Here are some points, each followed by its number:
vec![0.50, 1.43, -0.09, -0.59, 2.12, 0.08, -1.09, -0.16, 0.79, 0.54, 0.58, 1.32, -0.83, 0.34, -0.23, 1.13, 0.71, 0.01, -0.29, -0.18, -0.04, 0.86, 0.73, -0.68] 0
vec![-2.56, -1.71, 0.54, 1.26, -0.56, 1.39, -0.76, 1.03, -0.99, -0.15, -0.39, -0.07, -1.21, -0.14, 0.47, -0.15, 0.38, -0.69, -1.07, -0.42, -1.08, 0.41, 1.56, -0.56] 1
vec![0.38, 1.12, -0.49, 0.31, 0.61, 1.34, -0.43, 1.23, 0.26, 0.20, 0.35, -0.58, 0.87, -1.48, 0.53, -2.34, -0.86, 0.30, -0.90, -0.39, 1.06, 0.02, -1.15, -0.97] 2
vec![-0.02, -0.32, 0.21, -0.40, 0.17, 0.14, 0.17, -0.34, 1.11, -0.91, 0.30, -0.06, 0.28, -0.88, 1.37, 1.22, 0.13, 0.02, -0.01, -0.19, 0.49, -0.51, -1.63, -2.74] 3
vec![-0.93, 0.12, 1.21, -0.13, 0.58, -0.82, -0.76, 1.83, 0.17, 0.13, 0.28, -1.41, 1.01, -2.27, -1.33, 0.29, 0.87, -0.29, -1.11, 0.13, -1.02, -1.80, -1.78, 0.35] 4
vec![-0.69, -0.50, -0.01, -0.39, 0.47, 1.02, -1.22, -0.79, -0.28, -0.20, -0.72, 1.75, 0.22, 2.39, 0.83, 0.12, -0.34, -1.08, 0.09, -1.22, -0.75, -1.78, 0.12, -0.94] 5
vec![0.01, -1.20, -1.18, 0.07, -0.61, 0.30, 0.17, -0.71, -0.36, -0.05, 0.38, 1.62, 1.20, 3.02, 1.19, 2.21, -0.94, -1.07, -1.30, -0.38, -1.09, -1.31, -0.94, -0.42] 6
vec![0.10, 0.95, -3.36, 0.60, -1.17, -1.48, 1.47, 1.57, -0.37, 1.09, -0.55, -0.88, 0.39, 0.05, -2.54, -0.61, -1.30, 1.59, 0.04, -0.70, 1.11, 0.48, -1.40, 0.17] 7
vec![0.02, 1.02, 0.63, -0.54, 0.95, 0.46, -1.77, 1.00, 2.46, -0.16, 0.17, -0.57, 0.31, -0.31, -0.12, -0.14, -1.34, -0.65, -0.41, -2.13, -0.35, -1.58, -0.76, 0.40] 8
vec![1.85, 1.52, 0.27, -0.48, 0.30, 0.00, -1.18, -2.02, 0.12, -0.20, 2.61, 1.93, 0.13, -1.14, -0.31, -0.05, -0.19, -0.81, 0.67, 0.29, 1.20, 1.12, 0.22, 0.71] 9
vec![0.00, -2.53, 1.19, 1.59, -0.18, 1.10, 1.31, 2.22, 0.00, 1.07, -1.30, -1.67, 1.03, 0.98, -0.30, 0.63, 1.43, 0.94, -0.28, 0.20, 0.46, -1.51, 0.02, -0.57] 10
vec![-0.19, -0.61, -0.17, 0.36, 1.87, 0.96, -0.34, -0.33, -1.11, -0.27, -0.45, -0.29, -0.67, -0.53, -0.10, -0.37, -0.07, 0.17, -0.34, 0.05, -0.26, -0.33, 0.14, -0.40] 11
vec![-0.72, -0.62, 0.42, 0.44, 0.86, -0.15, -0.24, 0.93, 1.11, -0.43, -0.25, -3.09, 0.96, -0.79, 0.16, -1.85, -0.23, -0.05, 1.28, 0.20, 0.13, -0.91, -0.42, 1.37] 12
vec![2.14, -1.26, 5.88, -0.86, -2.94, 1.12, 4.00, -1.16, 4.32, -0.34, 1.74, -2.17, -1.96, -0.71, 2.79, 0.83, -2.07, 2.18, 0.68, -0.32, 0.59, 0.91, 1.63, 0.39] 13
vec![-0.60, -0.35, -2.41, -0.28, -0.44, 0.84, -1.59, -0.05, 1.38, -0.91, 0.09, 0.50, 0.54, -1.49, -2.20, 1.63, -2.04, -1.59, 0.48, 0.11, -0.12, 0.22, 2.01, 2.42] 14
vec![-0.73, -0.59, -0.71, 0.83, 1.87, 0.02, 1.15, 0.86, -2.10, 0.74, -0.37, -1.25, -0.51, 0.51, -0.39, 0.67, -0.14, 0.34, -1.62, 1.05, -1.34, -0.81, 0.36, 0.58] 15
vec![-0.28, 0.00, -0.53, 0.62, 0.34, -0.32, -0.54, -0.79, -0.25, -0.55, 0.71, -0.81, 0.02, -0.31, -0.23, 1.08, -0.16, -0.92, 0.62, 0.23, 0.41, -0.68, 0.60, 0.33] 16
vec![0.82, -0.42, 0.59, 0.52, -0.40, 0.22, -0.15, -0.68, 0.85, 0.01, -0.64, -0.25, -0.81, 1.21, 0.85, -0.20, 0.31, 0.56, 0.05, -0.90, 0.46, 0.78, 0.61, -0.18] 17
vec![-0.63, 4.00, 1.46, -1.86, 2.77, -0.47, 0.48, 4.08, 0.71, 1.11, 0.94, -1.61, 3.46, -0.03, 1.73, 1.57, 4.14, -2.04, -2.55, 1.21, -1.48, -2.48, -2.63, -0.63] 18
vec![-0.85, 0.19, 1.56, -0.19, 0.89, -0.03, -1.01, 1.66, 0.67, -0.46, 0.61, -1.74, 0.65, -2.67, -0.80, 0.19, 1.37, -0.09, -1.31, -0.62, -0.98, -1.92, -2.12, -0.33] 19
vec![0.14, 0.62, 0.38, 0.70, -0.97, 1.05, 0.14, 1.27, 0.66, 0.53, 1.15, -0.80, 1.13, -1.89, -0.06, -0.76, 1.20, -0.05, -1.17, 1.09, 1.02, 0.87, -0.54, 0.47] 20
vec![-0.25, 1.06, -0.68, 0.20, -0.11, 1.78, -0.58, -0.86, 0.65, 0.46, 0.60, 0.11, -0.90, 0.56, -0.38, -0.54, -0.24, -0.58, -0.36, -1.80, 0.78, 1.53, 1.98, 1.46] 21
vec![-0.19, -1.09, 0.05, 0.64, 0.68, -0.31, -0.22, -0.18, -0.12, 0.95, 0.35, 1.22, -1.28, 3.04, -0.26, 0.39, -0.18, 0.52, 0.10, -1.94, -0.36, -0.14, -0.59, 0.36] 22
vec![0.47, -0.71, 1.52, 1.76, 1.32, 0.39, 0.37, -0.18, -1.01, 1.57, 0.49, 0.41, -1.18, 0.67, -0.58, 1.33, 1.11, 0.12, 0.72, 2.11, 1.14, -1.59, 0.28, -0.90] 23
vec![0.51, -0.79, 0.07, 0.63, 0.51, -0.58, 0.03, 0.28, -1.14, -0.44, 0.42, -0.14, -0.17, -0.62, -0.09, 0.27, -0.18, 0.09, -0.07, 0.26, 0.19, 0.25, -0.54, -0.03] 24
vec![-1.28, 0.04, 0.41, 0.15, -1.28, -0.57, 0.03, 0.49, 0.03, 0.68, 0.28, -0.79, -0.89, 0.36, -0.06, 0.52, 0.99, 0.55, -1.10, -1.45, -0.19, -0.14, -0.40, -1.22] 25
vec![-0.51, -0.05, -0.55, 0.65, 1.90, 2.03, -0.31, -0.20, 0.52, 0.97, 1.28, 0.88, 0.44, -0.03, -0.54, 1.25, -0.02, -1.08, -1.20, 2.12, -1.43, -1.01, -2.73, 0.93] 26
vec![1.58, 1.59, -0.80, -0.12, -0.28, 0.46, 0.37, -0.16, -0.08, 0.36, 0.79, 0.00, 1.27, 1.01, 1.80, -0.04, 1.20, -0.24, -0.67, 0.43, 1.62, 1.21, -0.12, -1.47] 27
vec![-0.73, -1.47, -1.35, 1.66, -1.38, 1.07, 0.06, 0.64, -2.66, -0.67, 1.19, 1.52, 0.59, 0.55, 2.02, 1.24, -2.84, -1.87, -1.05, 1.05, -0.19, -1.63, 1.53, -1.92] 28
vec![-0.22, -0.65, -0.21, -0.17, 0.82, -0.49, -0.34, -0.40, -0.55, -0.17, 1.41, -0.21, 0.32, -0.73, 0.50, -0.76, 0.45, 0.50, -0.09, 0.34, 0.22, 0.74, -0.04, -0.95] 29
vec![-0.76, 0.05, -0.21, -0.11, 0.05, -0.23, 0.21, -0.36, 0.04, -0.90, 0.25, -2.14, 0.57, 0.50, 1.09, -0.08, 0.23, -0.75, 0.41, -0.81, -0.11, 0.11, 1.33, 0.68] 30
vec![-0.61, -1.79, -0.78, 0.07, 0.19, 0.31, 0.11, -0.17, -1.84, -0.96, 0.21, 0.18, 1.41, 2.28, 1.17, -0.48, 0.25, -1.02, 1.27, -0.11, -0.05, -0.28, 1.41, 0.22] 31
vec![-0.34, 1.75, 0.81, -0.36, 0.34, 0.42, -0.33, -0.70, 0.61, -0.01, 0.42, -0.73, -0.69, -0.08, 0.72, -0.39, -1.58, -1.02, -0.37, 0.67, -0.67, -1.73, 0.20, -0.05] 32
vec![-1.04, -1.90, -0.18, 0.67, -0.40, 0.34, 0.20, -0.85, -1.74, -0.80, -0.25, -0.06, -0.35, 1.98, 0.27, -0.28, 0.67, -0.26, 1.58, -1.53, 0.74, 0.30, 1.44, 0.08] 33
vec![-1.40, 0.57, 1.50, -0.48, 1.21, 0.04, -0.05, -0.68, 0.72, 1.33, 0.93, -1.20, -2.30, -0.90, -0.05, -1.95, -1.83, 1.22, -1.02, -0.43, -1.51, -0.55, 1.89, 0.58] 34
vec![0.59, 2.04, -0.37, -0.65, -0.94, -0.03, 0.23, -0.12, 0.71, 0.37, -0.85, 0.70, -0.50, -1.32, -0.72, 0.15, -0.98, 0.40, 0.32, 0.96, 0.69, -0.69, 0.01, -1.71] 35
vec![-0.02, -0.19, 0.47, 0.06, 0.15, -1.25, -0.22, 0.63, -0.42, -0.07, -0.17, 0.08, 0.57, -0.51, -0.46, 0.05, 0.36, -0.05, 0.68, 0.92, -0.04, -0.69, -0.22, -0.16] 36
vec![-0.61, 0.51, -0.32, -0.48, -0.39, -0.49, 0.23, 0.25, 0.60, 0.23, 0.74, -0.69, 0.04, 0.12, 0.26, 1.17, -0.38, -0.29, -0.51, -0.67, -0.20, 0.32, 1.40, -0.22] 37
vec![-0.11, 0.39, -0.31, -0.15, -0.14, -0.06, -0.30, -0.61, -0.27, -0.62, 0.02, -0.12, -0.41, -0.44, 0.35, 0.08, 0.25, -0.46, -0.19, -0.03, -0.11, 0.60, 0.03, -0.09] 38
vec![0.49, 0.30, 2.49, 0.49, -1.86, -1.80, 0.34, 1.49, 2.06, 1.63, 0.19, 0.00, -1.30, 1.36, -0.15, 1.89, 0.13, 1.40, -0.40, -0.48, 0.10, -0.18, 0.42, -0.69] 39
vec![1.38, 0.08, 0.10, 0.89, -1.63, 0.44, 0.13, 0.03, 0.11, 0.89, 0.83, 0.89, 0.40, -1.03, -0.68, -1.06, -0.77, 1.29, 0.43, 1.02, 2.80, 0.52, 0.84, -1.67] 40
vec![0.56, -1.07, 0.44, -1.02, 0.35, -1.56, 0.12, 2.24, -0.48, -0.49, -1.32, 1.00, 0.90, -1.30, 0.22, -0.73, -0.40, 1.57, -0.14, -0.03, -0.08, 1.06, 1.18, -2.31] 41
vec![1.83, 1.02, -1.61, 1.12, 0.34, 0.41, 0.28, -0.80, -0.77, -0.58, -0.03, 0.65, -1.16, 0.41, -0.60, 0.22, -2.04, -0.35, -1.39, -1.45, 0.41, 1.03, -0.62, 1.84] 42
vec![-1.06, -0.85, 0.68, 0.68, 0.18, 0.01, -0.10, 0.53, 0.98, -0.03, 0.55, -2.17, 0.37, -0.19, -0.24, 0.13, 0.41, -0.07, 0.31, -0.82, 0.46, -0.69, 0.64, 1.32] 43
vec![-1.65, -0.66, -1.14, 0.92, -2.50, -2.08, 0.38, -0.33, 0.61, 0.28, 2.73, -1.71, 1.51, 2.81, 2.65, -1.28, -3.38, -0.80, 0.03, 1.69, -3.08, -0.84, -3.97, 2.42] 44
vec![-0.02, -0.66, -0.34, 0.07, 0.06, -0.97, 0.34, -0.06, -0.73, -0.11, -0.08, 0.08, -0.66, -0.34, -0.29, 1.28, 1.26, 0.63, -0.67, 0.55, -0.19, 0.63, -0.14, -0.97] 45
vec![1.07, 1.43, 1.28, -1.71, -2.04, -0.15, 2.50, -0.43, -1.12, -2.13, -1.63, 0.00, 0.37, 0.99, 3.24, -2.96, -0.10, -0.37, 0.75, -0.65, -0.83, 2.52, -0.69, 0.91] 46
vec![2.31, -1.57, 1.18, 1.34, -0.56, -0.17, -0.97, 0.63, -1.35, -0.59, -0.18, 3.40, 0.31, 0.41, 0.40, 0.67, -1.28, -0.83, 0.11, 1.16, 1.23, 0.07, 2.36, -0.02] 47
vec![0.23, -0.90, 0.24, 0.39, 0.06, 1.16, 1.67, 1.59, -0.88, -0.01, 0.31, 0.08, 0.92, -0.08, 0.78, 0.46, -0.05, 0.02, -1.21, 0.19, -0.39, 0.23, -0.87, 0.01] 48
vec![1.05, 2.46, 0.51, -0.23, 0.37, -0.57, 0.18, -1.26, 2.53, -0.42, 0.58, -3.06, 0.29, -1.93, 0.94, -2.37, 1.13, 1.20, 2.53, 0.46, 3.03, -0.65, -2.07, -1.91] 49
vec![-0.27, 0.17, -0.31, 0.41, 0.37, 0.59, 0.19, -0.33, 0.18, 0.19, 0.29, -0.57, -0.78, 1.26, 0.50, -0.12, -1.27, -0.14, -0.16, -1.34, -0.15, -0.63, 0.02, 0.09] 50
vec![0.65, -0.31, 2.10, -0.35, -0.49, -3.04, -0.90, 1.85, -1.14, -0.37, -1.23, -0.70, 2.33, -1.62, -0.45, -0.33, 0.34, 0.43, 2.24, 2.66, -0.15, -2.99, -0.58, -0.30] 51
vec![0.02, -0.27, 0.44, -0.08, -0.22, -0.84, 0.23, 0.67, -0.40, -0.36, -0.70, -0.05, 0.82, -0.49, -0.25, -0.11, -0.41, 0.09, 0.47, 0.84, -0.23, -1.05, -0.41, -0.31] 52
vec![0.85, -0.03, -0.29, -0.30, -0.07, -0.12, -0.71, 0.41, 0.08, -0.24, 0.08, 1.84, 0.47, 0.54, 0.17, 0.36, -0.76, -0.22, 0.25, -0.77, 0.41, 0.13, 0.22, -1.09] 53
vec![-1.76, -0.44, -1.00, 0.26, -1.17, -1.64, 0.08, 0.36, -0.10, 0.11, 0.74, -1.47, 1.28, 1.57, 0.87, -0.51, -1.62, -0.97, 0.06, 1.02, -1.83, -1.15, -1.36, 2.10] 54
vec![-0.04, -0.36, 0.88, 0.68, -0.42, 0.80, 0.30, -0.56, -0.54, 0.33, -0.46, 0.55, -1.19, 0.82, -0.43, -0.76, 0.62, 0.29, 0.37, -0.38, 0.18, 0.32, -0.43, 0.54] 55
vec![-0.64, -0.20, -0.48, -0.08, 0.38, 0.82, 0.48, -0.79, 0.60, -0.22, -0.15, -1.12, -0.63, -0.77, -0.97, 0.49, 0.31, 0.09, 0.19, 0.10, -0.48, 0.02, -0.98, 1.09] 56
vec![-1.14, -0.04, 0.91, -0.32, -0.04, -0.73, 0.03, 0.53, -0.45, 0.52, 0.35, -0.98, 0.23, 0.32, 1.70, -1.73, 0.63, 0.39, -0.76, 0.17, -1.04, 0.11, -0.12, -0.72] 57
vec![2.51, 1.84, 0.32, -1.02, -0.65, -0.04, -0.37, -1.30, 0.07, 0.45, -2.55, 2.44, 0.47, -0.38, 1.65, -3.62, -0.82, 1.31, 0.06, 3.08, -0.03, -0.46, -2.72, -2.87] 58
vec![-0.10, 0.69, 0.07, -0.29, 0.20, -0.07, -1.65, 0.67, 0.82, -0.20, 0.46, 0.28, 0.21, -0.27, 0.07, -1.84, 0.57, -0.02, -0.26, -1.50, -0.27, 0.88, -2.08, 0.90] 59
vec![-0.60, 1.12, -1.03, 0.11, -0.30, 2.01, -0.98, -0.82, 0.86, 0.06, 1.23, 0.27, -1.12, 0.22, -0.56, -0.34, 0.09, -1.10, -0.42, -2.40, 0.51, 2.15, 1.62, 1.81] 60
vec![0.56, -0.39, 0.24, 0.76, -0.58, 1.62, 0.19, 0.80, 0.66, -0.54, -0.39, 0.09, 0.67, -0.47, 0.07, -0.35, -1.11, -0.43, 0.39, -0.47, 1.08, 0.41, 0.92, 0.90] 61
vec![-0.69, -1.06, 0.53, 0.29, 0.25, 0.25, 0.02, 0.61, 0.99, -0.13, 0.09, -2.48, 0.33, -0.19, -0.18, -0.04, 0.48, 0.18, 0.54, -0.69, 0.25, -0.85, 0.50, 0.85] 62
vec![-0.65, 1.44, 0.96, -0.21, -0.11, 0.33, -0.41, -0.32, 1.17, 0.19, -0.11, -0.59, -0.56, -0.38, 0.51, -0.36, -2.02, -1.02, -0.57, 0.52, -0.84, -1.97, 0.02, 0.34] 63
vec![0.98, 2.18, 1.01, -0.51, 0.35, -0.18, 0.75, -1.17, 2.39, -0.48, 0.11, -3.21, -0.10, -0.99, 1.13, -1.32, 0.82, 0.78, 2.45, 0.70, 2.78, -0.71, -1.38, -1.35] 64
vec![-0.18, -0.89, -0.47, 0.09, 0.18, 0.79, 0.67, -0.09, -0.33, -0.47, 0.54, -0.75, 0.21, -1.05, -0.03, -0.53, -0.60, 0.15, -0.09, 0.76, -0.77, 0.94, -0.51, 1.14] 65
vec![1.64, -1.02, 0.13, 1.19, -0.42, -1.60, -0.79, -0.20, 0.01, -1.13, 0.74, 0.00, 0.46, 0.43, 0.20, 1.06, 0.45, -0.12, 0.22, -0.90, 0.55, 0.44, -1.95, 0.54] 66
vec![0.95, 0.28, 1.94, 0.03, -0.46, 1.24, -0.47, -0.45, -1.90, -1.03, -2.07, 2.32, 0.17, 0.85, 0.57, -1.23, 0.08, -1.06, 1.75, -0.12, 0.76, -2.39, 0.03, -1.35] 67
vec![-1.48, -1.52, -2.32, 0.05, 3.74, 0.88, -0.60, -1.28, -0.47, 1.12, 1.04, -0.35, -0.28, 3.10, 1.39, -1.30, 0.01, 0.20, -1.19, 0.49, -1.53, -0.73, -0.31, -1.12] 68
vec![-1.12, 0.36, 1.61, -0.77, 0.68, -0.43, -0.40, -0.89, 0.69, 0.79, 1.07, -1.20, -1.42, -1.08, 0.45, -1.69, -0.81, 1.03, -0.69, -0.66, -1.22, 0.29, 1.56, 0.28] 69
vec![0.63, -0.06, -0.97, 0.10, 0.66, -0.78, -0.58, -0.19, -0.18, -0.21, -0.47, 0.00, 0.39, 0.35, -0.10, -0.28, -0.04, -0.01, 0.27, -0.45, 0.40, -0.06, 0.03, -0.23] 70
vec![0.34, -0.78, -0.53, -0.97, 0.93, 1.06, -1.06, 1.13, -0.38, 0.79, 1.41, 3.29, 1.12, 0.88, 0.22, -0.24, 1.10, -0.34, -0.50, -0.18, -0.48, 1.23, -0.73, -0.89] 71
vec![0.59, 0.64, -0.24, -0.15, 0.27, 0.08, -0.03, -0.21, 0.28, 0.39, 0.29, 0.05, 0.67, 0.54, 0.83, 0.04, 0.84, -0.24, -0.29, 0.41, 0.40, 0.35, 0.10, -0.44] 72
Which two points above are nearest to each new point by angle, seen from the average point of the numbered points? Their numbers follow each, nearest first.
vec![-1.04, 1.65, -1.45, -1.64, -0.57, 0.04, 0.75, -0.04, -0.64, 0.72, -0.81, 0.12, 1.02, -1.16, -1.01, -0.59, -0.47, -0.11, 0.17, 1.08, -0.39, -0.55, 1.99, -0.48] 35 14
vec![-0.86, -0.86, -0.41, 0.37, 0.96, 0.39, 1.25, -0.14, -1.01, 0.86, 0.31, -1.03, -0.05, 0.23, -1.06, -0.19, -0.49, 0.56, -0.03, 0.34, -0.12, -1.53, -0.59, 0.59] 15 56
vec![2.39, 0.97, -2.31, 0.86, 0.35, 0.21, 0.53, -1.16, -0.33, -0.42, -0.08, 0.96, -1.51, 0.35, -0.76, 0.27, -2.74, 0.24, -1.68, -1.29, 0.07, 1.44, -1.38, 1.79] 42 7
vec![1.28, 1.24, -2.45, -1.07, 4.12, -0.13, -0.69, 0.09, 0.25, 1.38, 1.24, 3.11, -1.51, -0.66, -0.73, 3.40, -0.35, 0.71, -1.77, -0.09, -0.25, 1.13, 1.37, -2.22] 0 53
vec![-0.37, -0.69, -0.45, 0.09, 0.39, -0.72, 0.21, 0.15, -0.68, -0.20, -0.03, -0.57, -0.44, -0.79, -0.69, 1.20, 1.48, 0.78, -0.39, 0.34, -0.15, 0.17, -0.80, -1.24] 45 24
vec![1.35, 0.63, -0.43, -0.84, 1.16, 0.05, 0.69, -0.72, 0.37, 0.06, -0.14, -0.33, 0.44, 0.18, 0.24, 0.29, 0.67, 0.20, 0.25, 0.42, 0.43, 0.94, 0.82, 0.47] 72 0
vec![0.39, 0.14, 0.15, 0.26, -0.92, 0.22, 0.17, 0.20, -0.66, -0.72, 0.44, 0.26, 1.06, -0.39, 1.32, -0.43, -0.54, -0.82, -0.11, 0.11, 0.47, -0.32, -0.42, -0.58] 28 46
vec![-1.00, 0.69, 0.71, 0.02, 0.20, 0.16, 0.64, 0.43, -1.56, 0.64, -2.10, -0.38, -0.47, 0.84, -0.42, 0.52, 1.20, -0.75, -0.26, 1.07, -0.74, -1.38, 1.37, 0.26] 15 23
vec![0.00, -0.21, -1.29, 0.01, 0.01, 0.71, -0.52, 0.37, 0.81, -0.46, -0.08, 0.22, 0.35, -1.00, -1.34, 0.86, -1.63, -0.69, -0.09, -0.34, 0.00, 0.61, 1.44, 1.25] 14 61
vec![0.61, -1.01, -0.15, 1.15, -0.06, 1.77, -1.21, -0.21, 0.73, -0.12, 0.74, 0.00, 1.11, -1.33, -0.61, -1.17, -0.55, -0.32, -1.18, 0.48, -0.35, -0.86, -2.86, 1.16] 26 59
vec![2.25, -1.51, 1.18, 1.80, -0.29, -0.08, -1.07, 0.28, -0.99, -0.89, 0.08, 1.78, 0.13, 0.34, 0.56, 0.83, -1.02, -0.88, 0.63, 0.79, 1.35, 0.26, 1.87, 0.37] 47 53
vec![0.68, 0.78, -0.73, 0.09, 2.50, 0.14, -1.16, -0.12, 0.60, 1.06, 0.08, 0.76, -1.39, -0.48, -0.82, 0.75, 0.70, 0.68, -1.06, -0.42, 0.47, 1.05, 1.02, -1.05] 0 11
vec![-1.31, -1.14, -1.30, -1.54, 1.03, -1.35, -0.35, 0.16, 0.10, -1.59, -0.30, -0.81, 1.30, 0.27, 0.04, 0.90, -0.31, -0.59, 0.86, -1.89, -1.15, -0.15, 0.68, 0.14] 30 31
vec![0.87, -0.74, -0.02, 0.99, 1.12, -0.78, 0.95, 0.63, -2.93, 0.25, 0.55, -0.51, -0.14, -0.86, -0.82, -0.80, 2.16, 0.85, -0.16, 0.42, 0.95, 0.85, -1.03, 0.19] 24 45
vec![1.70, 0.94, -0.81, -1.27, 1.55, -0.47, 1.22, -0.77, 1.33, 0.06, -0.44, -0.92, 0.58, 0.37, 0.43, 0.39, 0.80, 0.78, 0.46, 0.42, 0.65, 1.91, 1.22, 0.72] 72 27
vec![1.30, -1.06, 0.41, 1.72, 1.95, -1.57, -0.12, 0.93, -2.04, -0.57, 0.55, -0.59, 0.13, -1.13, -0.54, -0.19, -0.58, -0.09, -0.06, 0.90, -0.17, -0.47, -0.86, 0.44] 24 36
vec![-1.42, 0.16, 0.68, -0.73, 0.05, -1.39, 0.29, 0.52, -0.60, 0.96, 1.31, -1.46, 0.28, 0.73, 2.52, -1.99, 0.69, 0.73, -1.33, 0.28, -1.15, 0.51, -0.02, -1.57] 57 29
vec![1.15, -0.64, -0.88, 1.20, 0.35, -1.07, -0.42, 1.38, -1.08, -1.96, -2.08, -2.28, 0.81, -0.13, 0.02, 0.55, 0.55, -0.43, 0.87, -1.94, 1.91, -0.37, 1.14, -0.51] 70 30
vec![-1.48, 1.20, 0.19, -0.46, -1.18, -1.14, -0.64, 0.77, -0.11, 0.25, 0.27, -0.01, -0.45, -1.05, -0.42, 0.09, 0.17, -0.25, -0.75, -0.64, -0.67, 0.05, -0.14, -0.45] 25 4
vec![-1.76, 0.06, 0.25, 0.17, -1.38, -0.45, 0.63, 0.90, 0.12, 0.94, 0.57, -1.27, -0.80, 0.31, 0.23, 0.57, 0.95, 0.73, -1.20, -1.20, -0.26, -0.04, -0.05, -1.48] 25 39
vec![1.38, 0.03, 2.67, -0.24, 1.47, 1.68, 0.30, -1.39, 0.54, -1.00, -1.26, 0.03, -1.57, 1.04, 0.77, -0.82, -0.47, 0.31, 1.69, -2.05, 0.73, 0.60, 3.33, 0.74] 17 21
vec![1.04, -0.70, -0.07, 0.70, 1.06, -0.82, 0.19, 0.79, -0.43, -0.26, 0.00, -0.26, -0.27, -0.03, -0.33, 0.13, -0.51, 0.41, -0.06, -0.55, -0.17, 0.64, -0.58, 0.97] 24 42
vec![1.23, 1.14, 0.66, -0.61, -0.06, -1.09, -0.53, -0.38, 0.76, -1.12, 0.13, 0.48, 0.17, 0.63, 0.69, 0.81, 0.76, -0.33, -0.17, -1.69, 0.32, -0.12, -1.67, -0.49] 66 3
vec![0.14, 0.27, -1.65, 0.13, -0.49, -0.60, 0.83, 0.63, -0.24, 0.55, -0.14, -0.16, 0.06, 0.38, -1.16, -0.15, -0.43, 0.74, 0.10, -0.22, 0.47, 0.33, -0.59, 0.32] 7 42
vec![0.81, 0.70, 0.06, -0.37, -0.07, -0.19, -0.38, -0.62, 0.14, 0.42, -0.63, 1.46, -0.01, 0.07, 0.51, -1.14, -0.38, 0.32, -0.37, 1.36, -0.11, 0.13, -0.54, -0.66] 58 35
vec![0.61, 1.73, -0.56, -0.44, -0.03, 0.16, -1.07, -2.26, 0.25, -1.60, 0.13, 0.38, -0.89, -1.13, 1.12, 1.29, 0.87, -1.68, -1.26, 1.15, 0.44, 1.28, 0.69, -0.74] 38 9
vec![-0.78, -0.25, -0.27, 0.06, -0.42, -0.75, 0.69, 0.48, 0.00, 0.30, -0.70, -0.89, -0.61, -0.10, -0.52, -0.31, -0.48, 0.83, 0.09, 0.27, -0.63, -0.18, -0.48, -0.14] 7 52
vec![0.06, -0.02, 0.64, 0.58, 0.86, 0.13, 0.00, -0.40, -0.62, 0.53, 0.10, 0.11, -0.62, 0.22, -0.31, 0.36, 0.60, -0.02, 0.24, 0.94, 0.37, -0.56, 0.16, -0.20] 23 11
vec![1.27, -0.98, 3.12, -0.58, -1.52, 1.27, 3.09, -1.28, 3.81, 0.52, 1.05, -1.94, -1.81, -0.14, 1.53, 0.75, -1.95, 2.33, 0.03, 0.46, 0.69, 0.55, 1.45, 0.27] 13 39
vec![-0.30, 1.18, -0.87, -2.09, -3.74, -3.03, 1.95, 2.70, -0.77, -1.56, -4.14, 2.34, 2.80, 2.14, -1.03, 3.68, -0.40, -2.20, 2.94, 1.12, -1.22, -1.46, -1.40, 1.56] 52 36
vec![-0.38, -0.73, -0.60, -0.16, 0.64, -0.30, -0.21, -0.76, -0.39, -0.16, 1.59, -0.27, 0.38, -0.94, 0.40, -0.94, 0.15, 0.65, 0.24, 0.49, 0.13, 0.77, -0.07, -0.62] 29 65
vec![-0.37, -0.25, -0.68, 0.40, 2.34, 1.79, -0.29, -0.49, -1.18, 0.05, -0.85, 0.04, -0.33, 0.00, 0.10, -1.12, -0.57, -0.24, -0.52, 0.36, -0.36, -0.88, 0.59, -0.71] 11 68
vec![1.25, -0.48, 0.48, 0.51, 2.01, 1.33, -0.37, 0.03, -0.43, -0.51, -0.05, -0.06, -0.26, 0.37, -0.38, 0.47, 0.97, -0.55, 0.39, -1.15, 0.50, -0.16, 0.20, 1.13] 11 0
vec![-0.11, -1.24, 1.38, -0.65, 0.27, 0.34, -0.27, -0.24, -0.35, -0.67, 0.42, -0.73, 1.00, 0.73, 2.26, -0.81, -0.54, -0.57, 0.42, 0.47, -0.55, -1.17, 1.65, -0.96] 31 30
vec![0.38, 0.02, 0.54, 0.69, 1.00, 0.23, 0.08, -0.25, -0.67, 0.66, 0.20, 0.02, -0.57, 0.23, -0.41, 0.73, 0.73, -0.02, 0.39, 1.13, 0.62, -1.05, -0.24, -0.52] 23 36
vec![0.50, -0.02, -0.13, -0.83, 0.57, -1.13, -0.04, 1.24, -0.53, -0.29, -0.68, 0.79, 0.43, -1.20, -0.14, -0.74, -0.27, 0.84, 0.30, 0.08, 0.26, 1.01, 0.81, -1.43] 41 53
vec![0.16, -0.32, -0.96, 0.40, 0.41, 2.08, 0.41, 1.07, 0.04, -0.94, -0.73, -0.29, 1.05, 0.79, -0.85, 1.25, -0.84, -1.23, 1.80, -1.10, 1.56, -1.63, -0.19, 0.22] 61 14
vec![-0.97, -0.24, -1.25, 0.14, -0.26, -0.41, 0.04, -0.05, -0.23, 0.22, -0.06, -0.19, -0.02, 0.13, -0.60, 0.09, -0.47, -0.04, -0.02, 0.09, 0.00, 0.40, 0.96, 0.50] 14 7
vec![0.65, -0.71, 0.14, 0.73, 0.85, -0.58, 0.56, 0.34, -1.79, 0.12, 0.48, -0.11, -0.16, -0.51, -0.49, -0.62, 1.42, 0.77, -0.16, 0.10, 0.65, 0.69, -0.90, 0.10] 24 45
